Named turns come first, each shown by rows before and after it. Which turns, in which order, take the first row of each pair that follows to the second? Write the first one first, as in the answered first pair.
J_334 (before -> after):
[ 7  8  5 -8  4 -4 13 -9]  ->  [  3   4   6 -14   3 -13  -3  -4]
[  6   9   1  -2  14 -12   0   5]  ->  [ 4 10 -1 -1 11 -9 12  1]
[-3 -2 -7 -1 16  6  3 15]  ->  [ -9  -1 -10  -4   9   4  11  11]
J_814 (before -> after):
[ -2 -11 -14   5 -15  14   1  -6]  ->  [ -4 -13 -12   2 -18  14  -2  -2]
[ 9  1 10  5  2 14 -8 11]  ->  [  1   1   9  -5   0   5 -14  16]
[20  4  7  6 18  9  2  2]  ->  [15  4 14  1 13 14 -4 11]
J_400 (before -> after):
[ 4 -6 -7  1 -2 -6 14 -4]  ->  [ 7 -6 -1  5 -9 -1  9 -9]
[ 6  3 -2 -6  4 -6  1 -5]  ->  [ 7  3  3 -4 -2 -4 -3 -6]
[ -4   3  -4  -2   8 -10   4  14]  ->  [ 9  1 -1 14  7 -8 -4 -1]
[18 -1  1 11 15  8 -5 -7]  ->  [ 8  1 18 -3 -9 17 -7  3]
J_329 (before -> after):
[ -8  -6 -15  22  -5  10   0  -8]  ->  [ -1  -4 -14  23  -3   8   3 -13]
[-21  -6 -10  20 -24  18  -1  -5]  ->  [ -2  -2  -4  24 -21   9   7 -26]
[ -9   4  13  -3 -19  17   8   4]  ->  [  2   7  15  -1 -19  11  12  -9]
[ 13   3   1  -7  15 -13  -7   3]  ->  [  2   0  -1  -9  13  -7 -12  16]

Each pair is 2 to 4 turns apart.
[21  5 15  7 16  8 -8  2]  ->  [  6   8   9 -13  21   3   2  18] | J_400 then J_400
[  6   7  14   1  -2  19 -11  11]  ->  [ -5   7  -7 -14  20  -4   3  14] | J_400 then J_814 then J_814
[  4  -5   5  24   0   3  -5 -12]  ->  [-19   0  10  -7 -15  -5  -1   5] | J_400 then J_814
[  4   6  -5 -13   3 -25  10 -14]  ->  [20  8 13 10 -9 18  9 -5] | J_814 then J_814 then J_814
[ -8   2  20 -15 -22  10  -5  11]  ->  [ 18  -5  -6  18  18  -3  -7 -17] | J_400 then J_400
[ -7  -5  14 -17  -5 -21 -19   0]  ->  [ -6  -4  13 -16  -5 -26 -13 -10] | J_814 then J_400 then J_400
[-11  -3  -2  -4   5   3  -5  16]  ->  [-16   0  -2  -4 -11   1  10  -2] | J_334 then J_334 then J_329
[-10  -7  12 -13 -14  14 -19   7]  ->  [ 18  -5  15   2   6  18 -17   0] | J_329 then J_814 then J_334 then J_329
[  6   2   5  -5   3 -10 -12   0]  ->  [ -6   0  -1  -5  -3  -9 -14   5] | J_814 then J_329 then J_329 then J_329
[ -4  -7  -7   1  -2 -16 -15 -20]  ->  [ 13  -7  -5  15  19   6 -12  -4] | J_334 then J_329
[-1 -1  5 -2  3 14 -8 21]  ->  [-2  1 -6  7  7 17 13 13] | J_334 then J_400 then J_814
[  1 -13 -11  12  19   0 -10   1]  ->  [-17  -9   4  -8  -4   8  -7  18] | J_400 then J_400
[-22  -2   9  -5 -18  -5  -2 -12]  ->  [-10  -5  -7  11   5 -14  -1 -24] | J_400 then J_400
[18  0 11 23 14 23  6 -5]  ->  [ -3   5  26 -10  -4  22   3  21] | J_400 then J_814 then J_334
[-14  -2  -2   3 -14 -18 -19 -11]  ->  [-15  -1 -12   1  -1 -24 -14  -8] | J_400 then J_400
[ -9   3 -14  -5  10  12  31   0]  ->  [-11   2  14  -6 -25  23   6  -1] | J_400 then J_400 then J_814
[ -4  -3 -12   2   9 -13  13 -12]  ->  [-12   0   8  -8 -20   0   7  -6] | J_400 then J_400
[  1  -3  -3  14   8  20 -19  13]  ->  [ -4   0 -13  23  -3  17   4 -11] | J_334 then J_814 then J_400 then J_400
[ 21  -1   2  17   7  12   8 -13]  ->  [  6  -4  19  -1 -10  20 -12  13] | J_814 then J_814
[ -2  -9 -20  11  22  -7 -14   2]  ->  [  4  -8 -13  21  17  11 -15   6] | J_814 then J_814
[ -4  -1   0   6 -21  12  -1  -4]  ->  [  5   4  -3  -2 -10  -3  14 -16] | J_400 then J_329 then J_329 then J_400
[ -5   1 -12   7   0 -10  13 -10]  ->  [ -3   1   6   9 -20   5   0  -7] | J_400 then J_814 then J_814
[ 10   5   3  -8  12 -13  -5   2]  ->  [ 9  6 -6  0 13 -4 13  1] | J_329 then J_814 then J_334
[-11  -8  -1   2 -13  17 -14  12]  ->  [-15  -6  -4   2 -17  18  -3   8] | J_334 then J_334
[-11 -12  -8   6  -7 -11 -10 -11]  ->  [-16  -9   1   1 -19  -4  -8  -5] | J_814 then J_400
[ 5  1 -6 11  6 16 24 -2]  ->  [-14  -1   7 -11  -9  14  -1  19] | J_814 then J_814 then J_334
[  2   2   6  12 -14  26   1   6]  ->  [ -8   4   1  -1 -10  23   9  18] | J_400 then J_400 then J_400 then J_400
[-12 -12 -14   2  21 -18  -9  -4]  ->  [  4 -10  -8  27  21   7  -1  -8] | J_814 then J_814
[21  1  9  3 15 14 -5 16]  ->  [14  2  9 -5 15 13 -1 23] | J_400 then J_400
[  4  -6  -4 -20  14 -12 -20   7]  ->  [ 15  -8  -3  -5  14  -9 -25  -8] | J_400 then J_814
[ 8  4 12 -9  6  9  6 19]  ->  [  2   6   7 -16   7   1  15  16] | J_814 then J_334 then J_814
[ -5   2  -3 -21  10  17   0  21]  ->  [  6   1 -10  13  -5  21  12 -21] | J_400 then J_334 then J_814 then J_400
[ -6  -1 -31   8  15  -3   4   9]  ->  [ -5  -6 -19  20  -7   8 -18   4] | J_814 then J_329 then J_334 then J_400
[10  5 -5 -3 12 -3 16 -2]  ->  [ 17   3   0   4   6  -1  10 -10] | J_400 then J_400 then J_400 then J_400
[ 1 -6 -5  9  2  6  4 -2]  ->  [-1 -4 -1 -1 -5  1 12 -7] | J_400 then J_400 then J_329 then J_329
[ -6  -5   0 -10 -14  -3   1   7]  ->  [  8  -5   2   8 -11  10   4   1] | J_400 then J_814 then J_814 then J_400
